In the rows, 128 means zero.
A single turn carries every row of the set below to another of its rows. Some are shown first; where does it send the rows asked next?
j166: [109  83 131 137 149 165 152 134 104 135 109 107 118 140 125  95 116 149
 141 179 133 172 127]
j339: [118 148 126 155 153 120 109 109 148 128 129 146 128  94 137 128 128 120
 144 152 121 146 165]
j453: [141 106 109 147 135 102 117 174 127  98  84 121 121 137 154 154 139 131
 118 142 132 163 137]
j347: [134 128 110 137 149 108 119 160 122 132 104 119 129 133 164 162 148 136
 119 107 119 156 160]
j851: [127  90 117 144 156 130 114 114 106 130 104 153 114 120 140  69 108 146
 127 106 127 181 139]
j2: [147  85 131 133 130 137 109 120 101 133 122 171 111 141 146  80 132 144
 112 113 135 140 137]
j576: [155 129 137 161 114 123 146 175 141 115  81 110 108 116 154  81 123 138
 134 156 126 155 163]
j621: [143 115 114 140 131  96 115 170 119 119  89 121 126 133 156 158 151 137
 106 124 119 159 154]
j184: [116  85 128 123 114 143 120 140 123 157 104 136 115 138 126 103 159 176
 114 181 107 140 165]
j737: [151 135 133 159 128 143 152 170 148 112 100 113 107 128 163  88 118 132
 152 152 140 139 154]
j308: [147 136 142 159 138 150 160 160 144 128 122 110 109 128 169 102 122 128
 149 129 138 133 174]
j423: [134 109 126 150 170 101 150 123 132  97  90 137  90 172 147 119 110 136
 115 166 140 173 152]
j361: [128 128 102 140 165 121 125 159 131 118 107 118 127 138 166 162 134 131
 137 112 133 157 146]
j22: [123  71 143 137 122 149 144 142  94 138 102 113 118 139 118  96 133 151
 114 186 124 166 136]
j203: [126 136 116 140 189 111 149 112 134 120 101 136  96 169 156 118 109 141
 130 143 132 170 157]
j545: [153 127 146 163 115 117 151 168 132 134  91 103 111 109 154  92 130 138
 120 134 115 160 188]
j271: [117 131 127 165 152 118 114 115 152 106 122 143 124  95 132 127 118 114
 145 169 131 154 156]
j697: [150 131 136 130 147  89 135 121 116 139  97 148  98 170 152 121 144 148
  88 144 114 150 174]
j129: [102 105 117 120 138 148 123 127 126 176 108 128 121 129 131 102 151 180
 129 157  97 153 175]
j824: [135 150 122 128 175 104 140 111 125 147 104 142 101 169 160 120 129 149
 114 129 116 156 171]
j673: [148 133 149 161 130 133 160 159 135 141 115 104 111 116 163 106 130 133
 130 118 122 146 195]
j402: [138 102 117 131 144 134 104 116 105 139 108 166 115 130 146  67 122 150
 124 108 126 157 132]
j960: [109  61 131 137 123 152 133 141 130 129 110 131 108 143 123 110 143 165
 123 194 126 147 158]
j136: [ 91  68 122 143 154 163 144 129 137 131 118 120 110 137 126 113 125 161
 144 179 130 163 162]
j808: [117 111 137 119 140 159 142 125  92 181 122 114 128 137 133 100 143 160
 124 144 108 154 153]
j770: [141  63 139 148 135 135 121 119 100 118 126 161 107 136 140  89 122 136
 107 114 142 153 146]
j237: [149 106 138 144 143  88 142 129 121 108  88 144  91 173 144 121 132 141
  89 167 128 160 162]
j744: [131 113 102 146 155 117 124 167 134  97  96 118 122 141 160 157 129 128
 137 134 141 161 133]
j177: [135 124 142 159 119 102 104 122 138 118 119 150 125  96 128 129 143 119
 114 169 119 141 170]
j836: [128  88 147 125 115 145 139 136  86 167 110 117 123 137 124 100 150 158
 104 165 109 155 152]
j641: [130 145 135 151 133 110 103 113 140 136 128 151 129  95 135 130 143 122
 125 152 113 137 173]
j815: [127 115 137 167 132 108 110 123 145 100 116 146 121  96 126 129 128 114
 126 179 129 152 158]
j778: [129  65 131 154 151 130 123 115 103 118 115 150 109 124 137  82 108 137
 116 110 138 180 148]
j658: [ 87  95 114 132 163 160 137 121 134 160 116 118 118 128 131 108 130 171
 147 155 111 167 173]
j992: [105 108 126 126 161 172 149 122 103 163 121 109 125 139 134  98 122 154
 147 153 122 164 138]

j237 turns into j203
j177 turns into j271
j2 turns into j778
Now these:
j361 turns into j621
j545 turns into j737
j129 turns into j960
j836 turns into j166

